128 stands for zero in the data rows.
Some points, each followed by its number:
[131  93  87 102  98  95 164 177 136  95  97  92 118 174 169 120] 0
[110 101  98 106 102  99 162 171 107  92 127 123 136 171 168 109] 1
[133 158 137 145 177 165  96  90 122 163 154 120 108  93  89 110] 2
[137  76 113 178  95  77 122 144 164 169  84 104 191 113  76 190] 3
[153 169 137 114 169 161  95  93 126 162 159 124 103  91  90 111] 4
[129 170 157 127 166 164 103  92 102 151 165 157 107  85  84 116] 5
[134  76 113 180  99  77 111 134 163 168  83 103 191 120  77 191] 6
[149 104  88  98 104  96 157 172 148 110 120  99 118 173 170 103] 7
[ 69 117 178 161  98 153 122  92 104  82  84 167 163 138 176 184] 8
[150 102  87  96  96  92 161 178 150 103 126 103 126 178 174 101] 9
[ 70 121 178 153  89 144 121  95 117  82  82 166 162 122 176 186] 10
[146 169 150 117 166 164 104  95 113 156 162 143 102  86  89 129] 11
[141  95  87 103 103  96 158 175 139 103 111  98 128 175 168 107] 12
[117  75 124 180  97  79 149 157 160 163  82  95 189 117  78 191] 13
[152 101  89  99  99  93 147 171 154 125 120  96 125 177 175 101] 14
[155 104  87  94 102  95 151 171 154 122 117  96 121 175 169  97] 15
[150 100  84  93  95  91 162 180 154 102 111  96 122 179 175 104] 16
[131 167 150 124 168 167 113  94 102 150 165 153 102  84  86 124] 17
[135 134 149 161 158 141 110  99 122 162 136 111 156 102  88 140] 18
[120 166 150 135 174 168 105  93 104 150 161 145 104  87  89 120] 19
[126 167 158 127 165 165 106  90  97 140 159 154 105  88  92 126] 20
[ 72 132 177 154  92 142 116  97 129  83  81 160 149 122 177 185] 21
[155 158 104 128 179 168  87  84 130 170 161 111 108 100  91  97] 22
[112 166 158 141 164 162 117  97  99 146 162 158 119  91  91 119] 23
[ 69 103 176 164 104 156 106  89 120  85  81 160 160 146 178 181] 24
[132 168 155 137 173 168 106  90 101 151 161 143 103  86  89 134] 25
[148  96  83  96 103  96 160 177 148 102 116  96 126 180 176 102] 26
[148  97  83  98 108  99 161 178 147 102 106  90 117 179 175 100] 27
[109  96  93 104  98  95 166 177 108  89 124 120 137 177 173 108] 28
[154 100  83  93  97  92 159 178 154 109 108  90 116 179 174 101] 29
[155  92  80 104 130 104 153 174 155 119 107  89 125 183 178  97] 30
[138 171 155 131 171 164 102  92 106 156 165 155 111  86  85 116] 31
[113 165 153 147 174 166 100  89 100 146 158 152 113  88  87 111] 32
[123 166 150 139 174 168 108  92 107 154 159 147 105  88  89 117] 33
[131 165 151 123 166 161 108  95 100 142 160 149 102  91  92 121] 34
[144 106  93  99  95  93 156 173 145 101 119 104 128 175 173 105] 35
[117  99  90 103 100  96 167 179 128  93 108  99 126 178 176 108] 36
[148 100  85  95  95  88 155 176 150 108 126 101 125 179 175  99] 37
[ 70 113 175 152  94 149 113  95 136  85  81 156 146 136 178 184] 38
[144 169 150 131 173 167  98  87 104 160 163 147 107  90  89 109] 39
[120 167 154 138 166 162 107  96 102 144 163 159 116  92  91 116] 40
[134 165 150 139 167 160 100  94 105 156 163 152 109  93  92 107] 41
[146 161 134 134 173 164  98  92 117 160 157 126 106  99  96 102] 42
[128 169 157 128 169 167 110  93 107 154 162 151 104  86  87 122] 43
[ 70 118 178 154  90 146 124  94 108  82  82 163 154 124 177 187] 44
[128 166 151 146 175 168  99  90 107 153 160 144 104  90  90 112] 45
[147 108  93  97  92  90 164 179 142  98 125 112 137 177 172 106] 46
[128 101  89  96 105 102 160 173 137  99 111 101 118 172 170 105] 47
[121 109  95  96  90  88 169 182 131  92 133 133 131 172 172 111] 48
[150 101  87  97 109  98 147 169 147 112 112  94 119 176 172 102] 49
[138 170 153 136 173 166  98  89 105 160 167 157 115  88  84 105] 50
[140  74 100 178  98  77 113 144 167 170  83  98 191 126  77 190] 51
[153 103  88 101  97  89 156 175 149 107 114  98 124 174 169 108] 52
[128  96  86 104 109  99 162 176 140 100 111  95 128 180 175 100] 53
[156  98  81  98 108  90 133 174 159 127 122  93 131 184 177  93] 54
[128  96  88  99  97  95 167 179 134  94 114 106 130 177 173 104] 55
[142  97  82  91  96  92 162 180 152  98 103  92 119 179 175 102] 56
[110 163 153 136 166 163 123 100 102 140 158 150 104  90  93 128] 57
[138 169 157 127 158 153 100  94  99 145 166 161 113  90  89 110] 58
[141  98  86  99 102  91 151 177 146 100 124 105 134 178 172  96] 59
[103  99 151 167 106  93 143 135 131 145 108 157 181  91  78 183] 60
[140  96  86  98 103  97 161 176 136  98 114  99 125 179 174 101] 61
[145 106  93  99  97  95 158 173 145 100 117 106 131 174 174 109] 62
[143 169 151 131 172 167  98  87 105 160 163 146 107  90  89 110] 63
[ 99 171 166 138 162 164 122  96  94 127 166 166 109  82  84 141] 64
[130 104  93 102 102  97 162 172 128 100 116 101 119 173 169 103] 65
[147 164 146 130 165 157 101  96 113 154 160 146 106  93  92 109] 66
[ 71 103 171 159 103 152 110  95 120  85  83 157 158 147 177 178] 67
[143 169 151 132 173 167  98  87 104 159 163 147 107  90  89 109] 68
[143 101  88  97  96  96 168 179 143  97 117 102 124 178 174 108] 69
[152  94  84 102 108  95 148 173 159 122 104  89 124 178 171 104] 70
[119 162 155 137 165 160 107  95 104 150 160 151 111  88  86 131] 71
[151  99  84  94  95  91 162 180 154 102 111  96 122 179 175 103] 72
[129  76 110 178 108  85 110 123 166 166  83 100 188 135  84 187] 73
[118 173 165 116 152 159 109  93  96 141 169 168 114  82  82 118] 74
[146 164 145 134 168 161 100  95 112 154 156 129 104  95  94 112] 75
[146 167 147 133 172 164  96  90 106 157 161 141 105  88  88 117] 76
[157 100  83  95 100  89 147 176 158 129 123  91 123 182 175  95] 77
[141  98  85  96 102  97 165 179 151 100  97  88 118 179 175 108] 78
[138 110  92  92  90  89 168 182 146  94 116 108 119 175 174 117] 79
[ 72 119 174 157  93 147 145 105 105  79  81 159 153 118 176 182] 80
[117 166 161 151 169 166  97  86  99 151 161 160 125  93  92 110] 81
[109 167 157 139 171 168 120  94 100 143 160 152 102  84  87 130] 82
[100 100 154 166 107  94 145 135 128 143 110 161 180  89  78 183] 83
[142  81 127 172  92  78 130 135 160 164  88 109 186 116  81 182] 84
[149 103  87  98 106  97 150 170 149 111 113  96 122 175 170  98] 85
[141 169 153 123 167 164 101  90 108 157 166 157 109  87  87 116] 86
[129 164 152 144 169 163 109  98 104 148 162 152 111  93  91 111] 87
[150  96  82  95 103  96 161 180 156 103 104  88 110 180 177 106] 88
[109 170 163 145 169 167 114  91  96 149 165 163 120  85  85 120] 89
[146  82 111 172  93  82 135 149 161 169  90  94 181 119  80 186] 90
[152 100  85  94  97  90 158 178 150 104 116  93 117 180 176 101] 91
[140 169 153 123 168 164 101  91 108 157 166 156 109  87  87 117] 92
[132 104  92 101 103  98 159 172 132 100 118 103 125 172 168 104] 93
[117  82 131 178  99  84 140 151 158 164  88 114 187 102  75 186] 94
[142 107  92  92  88  94 167 177 152  98 112 103 112 171 175 114] 95
[128  78 121 177  94  80 146 149 161 168  87  91 184 126  81 190] 96
[148 103  86  95  96  91 163 179 147  97 108  96 113 177 175 109] 97
[103 170 164 148 170 164 103  90  94 137 166 165 115  85  84 111] 98
[140 165 147 147 177 167  94  87 108 160 162 146 113  93  89 106] 99
[123 169 161 128 155 158 120 100 101 139 165 163 119  90  89 118] 100
[133 139 154 164 163 145 106  93 118 165 141 116 156  96  82 141] 101
[122 167 155 136 170 164  97  89 100 152 167 160 110  86  84 108] 102
[127 115 146 155 108  96 118 117 137 151 131 152 170  94  86 174] 103
[152  99  85 101 119 101 146 168 149 120 117  95 124 176 171  96] 104
[ 68 119 178 162  96 155 131  95 106  80  81 164 156 116 174 185] 105
[114 171 160 130 164 163 117  95  98 139 165 160 104  82  84 132] 106
[105 166 161 154 174 167 102  89  94 143 165 161 117  87  85 112] 107
[134 115  97  95  88  89 169 179 117  93 143 130 135 174 171 106] 108
[151 100  85  94  98  93 157 177 151 107 118  96 123 179 176 102] 109
[148 162 139 142 172 162  96  92 111 159 159 140 114 101  95  99] 110
[142  81 127 173  93  79 130 135 161 165  88 109 186 116  81 181] 111
[116 166 155 128 160 158 120 101 101 136 161 156 104  88  90 130] 112
[128  77 131 178  89  76 126 149 165 167  85 114 191 106  76 192] 113
[150  95  82  97 108  97 154 174 147 111 119  94 130 183 176  97] 114
[155  78 102 173  95  77 110 144 170 169  86 100 187 122  81 182] 115
[138 165 141 141 177 168  96  88 109 158 158 136 105  91  88 104] 116
[141 171 155 139 172 164 101  92 104 159 165 152 106  86  87 115] 117
[152 100  87  98 112 101 147 169 155 122 110  93 118 176 172  99] 118
[ 70 123 177 161 101 155 130  95 106  84  87 164 153 114 169 181] 119
[119  75 123 180  96  79 149 157 161 164  83  95 189 117  78 191] 120
Which two points above are nearest to each new point, looking only along the 7 directions in which the numbered points spread most? Their numbers follow each, nearest first.
[136 103  90  99  97  91 159 178 146  97 119 124 154 176 168 102] >> 46 59
[148 109  91  99 102  98 157 173 142  99 114 100 112 170 168 106] >> 7 35
[127 119 101  89  82  85 173 184 127  89 117 109 109 167 172 143] >> 79 95
[143 166 147 121 165 158 102  96 112 157 164 151 107  92  91 108] >> 66 92
[150  99  87  99 112 101 148 169 154 121 110  93 118 176 172  99] >> 118 49
[151  96  82  94 103  96 161 180 156 103 104  88 109 180 178 105] >> 88 29
[120 167 156 136 170 163  98  89  99 151 167 162 111  85  84 108] >> 102 5
[137 164 141 142 177 168  96  88 108 157 158 138 105  91  88 104] >> 116 99
[154  83 106 174  99  81 107 139 168 172  90 104 186 115  75 183] >> 115 51
[139  96  88 111 128 103 141 166 143 110 108  97 144 176 169 100] >> 104 30
[139  76  99 173  98  79 116 146 165 165  84  98 186 129  83 184] >> 51 115
[137 112  93  92  88  89 169 182 144  93 117 109 119 174 174 119] >> 79 95
[147 108  92  97  93  90 163 179 142  98 126 112 138 177 172 105] >> 46 35
[ 68 138 180 151  87 149 149 103 103  78  82 166 157 111 176 188] >> 80 105
[103  78 136 174  95  80 143 140 152 158  88 133 187 108  82 187] >> 94 113
[ 82 115 172 154 101 144  98  91 148  96  82 130 142 146 172 179] >> 38 67
[135 165 145 147 177 168  95  88 111 162 165 146 112  93  89 105] >> 99 116
[120 172 162 126 162 161 106  95  97 139 169 165 113  83  82 122] >> 74 106
[150 102  87  96  95  92 161 178 150 103 127 103 126 178 174 101] >> 9 37
[ 73 115 172 158 100 150 123  97 107  84  86 162 162 141 176 178] >> 8 67
[120 170 160 132 164 164 119  96  99 142 164 158 106  84  87 146] >> 106 112
[128  97  88  99  96  95 168 179 134  94 115 107 131 177 173 104] >> 55 36
[ 72 133 177 153  91 142 117  98 128  83  81 160 149 120 177 185] >> 21 10
[134 137 154 165 162 144 106  93 120 166 139 113 159  96  82 142] >> 101 18
[115  77 118 173  94  79 140 150 162 160  86 119 186 108  81 186] >> 94 113
[126  98  90  99  94  93 166 178 126  97 127 112 136 177 173 103] >> 55 93
[114 101  96 106  99  97 166 174 127  93 106 104 128 174 176 113] >> 36 55
[146 165 141 118 163 160  97  91 120 160 161 147 109  92  93 111] >> 66 76
[149 105  89 100 102  98 159 173 147 105 119  98 114 172 170 109] >> 7 52
[119 172 163 125 161 160 107  96  97 138 169 167 114  82  82 123] >> 74 106
[127 169 157 123 165 165 107  92 102 153 166 158 108  85  85 116] >> 5 17
[141 164 135 143 177 168  95  88 117 164 163 131 101  90  90 105] >> 116 42
[153 169 136 114 169 161  95  93 126 162 159 124 103  91  90 111] >> 4 75
[ 71 121 174 155  90 142 145 108 112  79  83 162 155 117 177 184] >> 80 44
[116 170 158 129 165 163 116  95 100 141 164 157 104  83  84 131] >> 106 112
[ 74 108 173 151  97 149 106  94 142  88  80 140 142 148 179 185] >> 38 67
[143 167 147 134 173 164  96  90 106 157 161 142 105  88  88 117] >> 76 63
[116 170 159 130 165 163 116  95  99 140 164 159 104  83  84 131] >> 106 112
[123 108  94  96  91  88 168 182 132  93 132 131 130 172 172 111] >> 48 108
[128 166 150 146 176 168  99  90 108 154 160 144 104  90  90 112] >> 45 33
[ 96 169 166 128 160 167 137  97  96 115 158 163 110  86  89 148] >> 64 112
[ 74 131 173 144  87 137 146 110 116  81  83 158 140 112 176 183] >> 80 44
[142 107  89  93  90  90 169 183 144  94 125 106 112 174 174 114] >> 79 95
[126 167 151 141 176 169  98  87 102 154 164 158 116  89  87 109] >> 102 50
[156 103  83  95 103  95 150 171 155 122 117  93 121 176 169  96] >> 15 14
[141  96  82  92  97  93 162 179 151  98 103  92 120 179 175 101] >> 56 97
[121 170 159 144 173 167 101  91 106 155 166 157 108  86  85 107] >> 102 32
[ 99 170 165 146 166 163 105  89  90 128 170 169 117  83  82 114] >> 98 107
[135 163 141 136 176 167  94  89 112 162 164 132 101  88  88 108] >> 116 76
[157  94  81  99 106  93 150 175 159 120 101  87 118 177 171 107] >> 70 118
[ 98 173 165 126 164 168 139  97  92 117 164 164 107  81  83 146] >> 64 106
[ 75 112 171 154  98 153 128 103 137  84  80 148 147 136 178 182] >> 38 21
[ 69 133 179 147  87 140 145 105 114  79  80 161 140 107 176 189] >> 80 44
[147 171 147 113 167 163 101  92 116 161 165 148 101  86  90 126] >> 11 92
[146 171 148 112 166 163 102  92 114 160 165 150 101  85  90 127] >> 11 92
[152  97  82 100 111  99 158 176 155 111 110  93 132 182 176  96] >> 114 26
[ 77 113 173 153  97 144  96  90 150  91  79 133 142 149 179 183] >> 38 67
[120 167 158 123 157 156 111 101 100 135 166 162 115  88  88 121] >> 100 74
